In the rows, zero is written as 128.
Turns in one plane each, and the order they were made in; the first pair answered
Radup:
[114 115 150 119 165 104 144 153 105 154 141]  ->  [142 131 144 111 139 149 141 158 100 146 121]
[130 130 109 149 122 116 134 117 127 159 160]  ->  [138 134 109 139 114 135 152 125 119 150 166]
[112  83 102 182 164 151 114 163 137 106  98]  ->  [ 95  83 113 164 182 132 146 167 133  91 145]
kav:
[155 115 172 109 114 136 132 168  81 155  76]  ->  [140 102 169 117 127 138 129 182  82 147  72]
[104 155 148 106 127  86 151  92 144 125 177]  ->  [129 167 143  99 111 107 159  89 129 151 181]
[137 142 109 117 109 147 118 108 141  98 118]  ->  [147 143 110 121 108 150 126 116 138 105 119]
[119 110 132 129 137 112 118 137 113 103 130]  ->  [119 113 138 123 131  99 115 130 117  97 137]
gorom:
[ 76  96  60 179 160 103 125  86 179  97 169]  ->  [ 91  98  54 198 160 126 136 105 159 108 180]
[152 141 124 120 127 192 133 142 133 108 147]  ->  [125 122 162 104 143 119 153 148 106 155 163]
[106 119 127 129 134 125 124 122  98 143 136]  ->  [107 128 129 124 138 129 108 111 116 117 121]
Then:
(2 to 4 turns a pair)
[143 126 109 161 114 168 114 140 119 133  92]  ->  [ 96 116 156 107 145  99 145 148 123  99 137]  kav, gorom, gorom, Radup
[113  79 104 202 170 157 120 154 132 147 139]  ->  [133  96 110 173 151 197 152 175 123 132 155]  Radup, Radup
[101 124 100 125 157 130 145 135 137  93 171]  ->  [118 140 160  90 131  85 128 124 100 149  96]  Radup, gorom, Radup, gorom
[156 124 137 118 117 167 119 151 100 148  89]  ->  [143 127 114 136 129 179  97 131 138 106  91]  gorom, gorom, Radup, gorom
[143 131  91 171 130 121 139 121 114 172 181]  ->  [124 146 114 158 124  87  99  74 146 147 111]  gorom, Radup, Radup, Radup
[161 145 114 141  98 131 132 128 107 190 154]  ->  [161 164  96 135  93 172 118 102 151 118 141]  Radup, Radup, gorom, gorom
[149 159 146 100 123 124 137 143 107 148 144]  ->  [160 155 124 119 120 167 132 150 111 124 129]  gorom, gorom, kav
[108  97 121 140 167 116 138 148 130 128 149]  ->  [103 101 121 133 169 125 128 150 133 108 133]  Radup, Radup, kav, Radup
[ 85 110 103 152 163  80 136 152 122 136 134]  ->  [ 94 147 109 129 142  94 115 105 163  81 109]  gorom, kav
[116 116 158 123 122 101 153 143 108 168 136]  ->  [124 124 114 165 118 116 110 102 141 161 108]  gorom, kav, gorom, Radup
[123 121  95 172 143 141  96 103 172  93 123]  ->  [114 104 147 125 147  87 164 150 110 164 171]  Radup, gorom, Radup, gorom
[171 139 140 106  95 151 132 132 100 182 105]  ->  [128 108 141 139 138 149  87 137 133 119  54]  kav, kav, gorom, gorom
[ 78 103 158 155 159 104 124 126 129 151 133]  ->  [117 111 123 165 135 193 127 143 135 114 125]  gorom, Radup, gorom, Radup
[ 94 106 136 137 165  51 139 103 136 160 161]  ->  [ 94 115 139 115 162  74 166 117 138 124 198]  gorom, Radup, gorom, gorom
[128 111  91 150 151 183 117 137 156  87 130]  ->  [ 90 104 127 136 174 105 112 112 166  83 123]  gorom, kav, gorom
[101  89 126 125 167  67 156 168 101 166 180]  ->  [103 100  64 166 176 136 131 146 149  93 195]  gorom, gorom, Radup, Radup
